Families of rows that turns and mirrors carry onto each other, the same ones carrying the whole set onto itself: the rest of each named row's family, in list order
4 families of 8 rows
zus: [ 2.27 -1.20 -0.93 -3.72 -0.36  0.18  0.26 -0.46]
roda: [ 1.69 -0.67  0.44 -3.43 -0.54  0.94 -0.32 -1.13]
pof: [ 3.53 -1.63 -0.89 -2.61  0.58 -0.93  0.93 -1.01]
pes: [-0.26 -1.53 -1.36  0.02  0.91 -2.82 -3.83 -1.20]
Sefal: [ 0.13 -1.04 -1.77  0.16  1.99 -3.24 -3.04 -1.80]
lodaf: [ 3.55 -1.18 -0.58 -1.46  1.23  0.15  0.76 -1.55]
bib: [-0.55  0.60  0.31 -2.22  1.45 -2.48 -3.37  0.24]
nule: [ 3.80 -1.03 -0.10 -1.39  2.58  0.46 -0.69 -1.10]
tomit: [ 1.98 -1.04  0.84 -2.81  0.74  1.14  0.19 -1.54]
duz: [ 0.67  0.07 -2.18 -1.34  0.86 -2.94 -3.74  0.40]
gisa: [-1.14  0.57 -1.33 -2.28  0.19 -2.85 -2.66 -0.43]
fafa: [ 3.40 -1.02  0.04 -3.65 -0.88 -0.74 -1.05 -0.28]
bem: [ 4.21 -2.24 -0.85 -2.79  1.39 -1.49 -0.65 -0.54]
zon: [ 3.53 -2.36 -1.92 -2.35  0.24 -0.40 -0.02 -1.21]
gam: [ 0.44 -0.83 -2.77 -0.65  0.66 -3.54 -3.06 -1.30]
fuf: [-0.83  0.16 -0.01  0.19  1.73 -1.84 -3.13 -2.16]
gek: [ 3.02 -0.50  0.42 -1.91  0.13  0.72  0.49 -1.64]
Rubop: [ 1.55 -0.90 -1.15  0.32  1.26 -2.72 -4.31 -1.42]
midop: [ 3.28 -2.21 -0.16 -1.41  1.33  0.56 -0.07 -2.31]
Beroz: [-0.93 -0.66 -1.72 -0.97  0.51 -2.57 -3.60 -0.18]
sema: [-0.95 -1.23  0.03 -0.15  1.72 -2.42 -3.59 -1.43]
kos: [ 0.27 -0.33  1.39 -0.53  1.92 -2.32 -3.95 -1.57]
biru: [ 2.93 -0.93  0.08 -3.06 -0.51 -0.39  0.66 -1.09]
ragus: [ 2.46 -1.21  0.32 -1.46  1.56  1.50 -0.33 -2.23]
Gotiv: [ 2.73 -2.14 -1.54 -3.76 -0.44 -0.88 -0.18 -0.66]
Pipo: [-1.31  0.44  0.79 -1.04  1.45 -1.90 -2.80 -1.96]
Mot: [-1.38  0.55 -0.19 -1.47  0.13 -2.43 -3.10 -1.19]
nusam: [-1.60 -0.31 -0.35 -1.12  1.27 -2.10 -3.35 -0.41]
Kadov: [ 2.98  0.20  0.81 -2.26  0.30  1.22 -1.03 -0.81]
robul: [ 0.31 -0.94 -0.60  0.55  1.97 -2.62 -3.19 -2.79]
dilev: [ 3.50 -2.70 -1.64 -1.77  1.66 -0.34 -0.13 -1.79]
kunus: [-0.47 -0.61 -1.89 -1.57  0.37 -3.85 -3.00 -0.84]

Same family as Gotiv: roda, gisa, gam, ragus, Pipo, robul, dilev
Same family as Mot: zus, Sefal, tomit, zon, fuf, midop, kunus
Same family as kos: bib, nule, duz, fafa, bem, Rubop, Kadov

Families of rows that turns and mirrors carry onto each other, the same ones carrying the whole set onto itself: the rest of each named row's family, in list order
6 families of 6 rows
mizo: [ 2.25  1.57 -3.35  0.77 -2.25  2.53 -2.24 -0.92 -3.84 -1.65  0.74]
Dero: [ 2.90 -0.37 -2.90  0.27 -1.84  0.59 -2.30 -0.11 -3.65 -1.04 -0.10]
Lov: [ 0.72 -0.45 -2.72  1.04  1.28  0.98  1.96  0.20 -1.18 -3.67  2.05]
nivov: [ 1.26  1.36 -2.94 -0.06 -1.08  2.25 -2.93  1.96 -2.82  1.74  0.69]
Dulin: [ 1.37  2.44 -3.35  0.64  0.46  0.75 -3.05  0.45 -3.74  1.04 -0.03]
Popa: [ 2.67 -0.56 -2.55  0.99 -2.07  0.66 -1.34  0.26 -4.76 -1.13  0.69]
Kap: [ 0.57  3.76 -3.58  1.11  1.88  2.94 -1.04 -0.03 -2.47  1.12  1.66]
Gosu: [ 2.31  1.35 -3.06  0.28  0.21  0.78 -2.53  0.45 -3.39  1.86 -0.11]
rolav: [-0.35 -0.36 -2.49  0.87  0.10  2.41  1.25  1.76 -0.62 -3.18  2.86]
Vavoz: [-0.71  1.28 -2.69  0.69  1.94  2.59  1.02  2.30 -0.47 -0.31  2.85]
gili: [ 0.40 -0.15 -2.59 -0.07 -0.74  1.46  1.82  0.61  0.66 -2.21  2.43]
Guruv: [ 2.33  1.06 -2.75  0.83 -0.36  0.83 -1.95  0.78 -4.84  1.70  0.71]
fonaz: [ 0.16  1.23 -2.81  1.04  3.33  1.22  1.62  0.67 -0.82 -0.57  2.17]
Gifad: [ 1.70 -0.30 -2.56 -0.02 -2.97  2.01 -2.55  1.42 -2.92 -1.05  0.65]
Nas: [ 2.08  0.82 -3.08  0.58 -1.71  0.52 -2.89 -0.13 -4.06 -1.71 -0.11]
Silov: [ 1.17  1.98 -2.71  1.19  2.11  1.07 -0.38  1.24 -3.59  2.32  1.54]
Sisug: [-0.11  2.90 -3.33  1.54  2.27  3.11  1.01 -0.10 -1.38 -1.18  2.65]
gazal: [ 0.95 -1.12 -2.42  0.40 -2.42  2.16 -0.40  1.44 -1.88 -3.42  1.77]
metez: [-0.60  2.05 -3.03  1.45  3.35  1.13  0.92  0.75 -1.38 -1.54  2.11]
lod: [ 0.62  1.94 -3.01 -0.47  0.57  1.49 -0.22  1.23 -0.04  2.35  1.66]
nopu: [ 1.73 -1.24 -2.22  1.35 -1.07  0.84  0.84  0.25 -3.66 -3.39  1.84]
viz: [ 1.78  3.03 -3.62  0.83 -0.50  2.77 -2.65 -0.42 -3.61  0.89  0.68]
ruba: [ 0.55 -0.30 -2.43  1.67  1.31  1.06  2.36  0.70 -2.48 -2.77  2.82]
modam: [ 0.21  1.29 -2.49  1.62  3.16  1.18  1.87  1.25 -2.41  0.07  2.68]
sepig: [ 0.36  1.39 -3.19  1.54  0.51  3.01  1.26 -0.61 -1.69 -3.75  2.68]
giba: [ 1.32 -0.11 -2.89  0.98 -1.23  0.63 -0.86 -0.23 -3.04 -4.41  0.85]
Davul: [ 0.95  2.18 -3.14  0.56  2.86  1.02 -0.56  0.96 -2.00  2.12  1.00]
seges: [ 1.54 -0.67 -2.54 -0.49 -2.86  1.24  0.21  0.28 -0.48 -2.26  1.65]
Notof: [ 1.75  1.46 -2.98 -0.92 -1.48  1.32 -1.74  0.80 -1.13  2.16  0.67]
Rupov: [-0.01  0.49 -2.83  1.54  1.14  0.93  1.07  0.16 -1.72 -4.33  2.06]
zala: [ 0.18  3.05 -3.31  1.06  2.91  0.98 -1.10  0.87 -2.40  1.15  1.10]
tamig: [ 2.06 -1.26 -2.66  0.79 -1.32  0.75 -0.06 -0.38 -2.55 -3.76  0.93]
pazed: [ 0.01  1.29 -2.76 -0.20  1.06  1.58  1.54  1.05  0.85  0.26  2.50]
Sig: [ 2.18  0.05 -2.81 -0.79 -3.19  1.22 -1.60  0.34 -1.37 -0.10  0.70]
ruk: [-0.02  2.09 -2.91  0.19  1.40  2.48 -1.13  2.42 -1.44  2.10  1.76]
pebu: [ 1.53  0.78 -3.19  1.14 -1.74  2.72 -0.38 -1.11 -2.79 -4.05  1.64]

Same family as ruk: nivov, rolav, Vavoz, Gifad, gazal
Same family as tamig: Dero, Lov, Gosu, fonaz, Davul
Same family as Silov: Popa, Guruv, nopu, ruba, modam
Same family as sepig: mizo, Kap, Sisug, viz, pebu
Same family as Rupov: Dulin, Nas, metez, giba, zala

